One turn or mirror swaps these rows in pairs. Which row does each one swap with?
The rows were stretched afterwards, more along some directions than others.
z945: [ -7  56   0  27   0 -24  37  18  21   6 -16   7  12 -52  18  12  -1  29]
z595: [ 29   1   3  25 -21   6  12  37 -19 -23  -7   0   3 -35 -13  21  -8  27]
z582: [ 15  50 -18  27  -1 -21  16   9  -4  -8   5 -27  16 -46  23  41  -4  23]
z372: [ 21  49 -20  21  -4 -29  17   9  -3   2  -4 -34  12 -54  21  40   6  31]
z443: [  7   0  18  57 -38 -19  68  10   9 -42 -13  31  -8 -25   5   7 -43  29]
z923: [ 20  47 -17  19  -6 -30  19  14  -8 -12  -4 -34  13 -53  18  48   0  29]
z547: [  7  13  32  51 -36 -27  64  24  10 -41 -23  29  -9 -29   4   1 -35  25]
z440: [ 22   3  -3  26 -34  19  15  35 -19 -36  -1  -7   6 -34 -22  17 -17  24]
z7: [ 15  52 -17  25 -10 -32  18   7   2   0  -1 -29  15 -61  15  39  -5  19]
z947: [ 15  -3   3  27 -31  18  17  26 -11 -27  -2   0   3 -32 -20  11 -14  18]
z943: [ 11  17  21  58 -30 -29  57  24  15 -35 -23  33   0 -32  12  11 -33  28]
z274: [ 20  44 -18  12  -6 -25  13   9  -8 -12  -5 -36  18 -53  12  44   0  27]
z464: [ -2   0   3  25 -15 -16  39   4   4  17 -36  26  21 -16  15  18 -22  20]
z977: [  1   1  -3  25 -16 -22  46   7   0   8 -41  27  22 -21  14  17 -29  28]
z900: [ -7  45  -1  31  -7 -22  35  19  25  10 -16  15  12 -55  16   0 -11  28]
z302: [-10   8 -45  17  10  22  -9  -7 -10  15 -12  -5  46  -8  14  11  -5  13]
z63: [  0  20 -19  26 -32   8  21   2  11   5  -5 -29  12 -46 -25  30 -22  19]
z882: [-11  14 -46  26  15  13  -5  -3  -7  17 -17  -2  39 -11  24  19  -6  12]
z248: [ -3  17 -15  18 -17  12  28  17   0   5 -12 -26  24 -36 -26  31 -25  18]
z344: [-10   3 -47  23  17  14   1 -12  -4  19 -14  -3  41  -9  20  16 -13  21]
z612: [ 21  50 -20  21 -14 -20  11  10  -2  -3   2 -39  21 -54  14  48  -2  22]
z59: [ 17  14 -18  31 -16 -28  31  10  -2  -4  -5 -12  -3 -47   2  46  10   5]
z825: [ -9  15 -51  23  15  14  -4   3  -8  14  -7  -8  40 -18  18  17 -11   9]
z929: [ -1  13 -41  28  21  20  -9  -4 -10  18 -11  -2  40  -7  13  22 -16  10]
z835: [ 11  17 -16  25 -15 -27  24  15  -9 -14  -5 -10   3 -45   4  40  14   1]
z682: [  3  15 -10  22 -30   8  34  15   4  -6 -12 -26  16 -38 -28  26 -22  27]
z283: [ -6  20 -46  29  15  13  -5  -6   0  22 -13   7  41 -16  20   9 -15  10]
z566: [-19  43   6  27 -12 -17  34  14  21   4 -20  16  12 -40  23  -6 -19  29]
z550: [ 24  49 -18  15   2 -26   9  12  -4  -8  -5 -32  23 -49  15  40   7  25]
z711: [  3  17 -17  21 -25  19  29  13   2  -9 -13 -22  13 -28 -28  19 -27  22]
z40: [ 28   1   9  36 -28  12  12  29 -14 -19  -7   7   0 -24 -11  18 -12  21]
z687: [ 21   0  10  27 -33  12  12  39 -21 -37  -5   2   2 -27 -18  16 -15  24]
z986: [ -6  53  -1  30  -3 -25  27  22  28  12 -11   6  13 -59  26  10  -9  24]
z288: [  8   4  18  57 -37 -23  58  20   9 -45 -19  31  -5 -25   3  10 -36  27]
z663: [  4 -12   0  -9  -1   2  23  21 -32 -28 -29  10  21   0   4   4   2  24]
z66: [  4 -12  -1  -8  -4   1  14  22 -34 -30 -26   4  26  -3  -5  10   2  14]
z733: [ 20  20 -26  20 -33  -5  28   3  -5  -4  -2 -19   1 -51   0  45  17  28]
z209: [  8  -1  15  56 -33 -23  71  16   6 -46 -22  29  -7 -18   9  11 -31  35]
z969: [ -6   7 -46  20  20  17  -7  -2 -13  11 -18  -2  40  -5  19  22  -4  18]
z810: [ 14  19 -20  21 -35  -4  39  -2  -3  -5   0 -14  -5 -50  -5  34   5  24]

z566 is swapped with z63
z59 is swapped with z663
z66 is swapped with z835

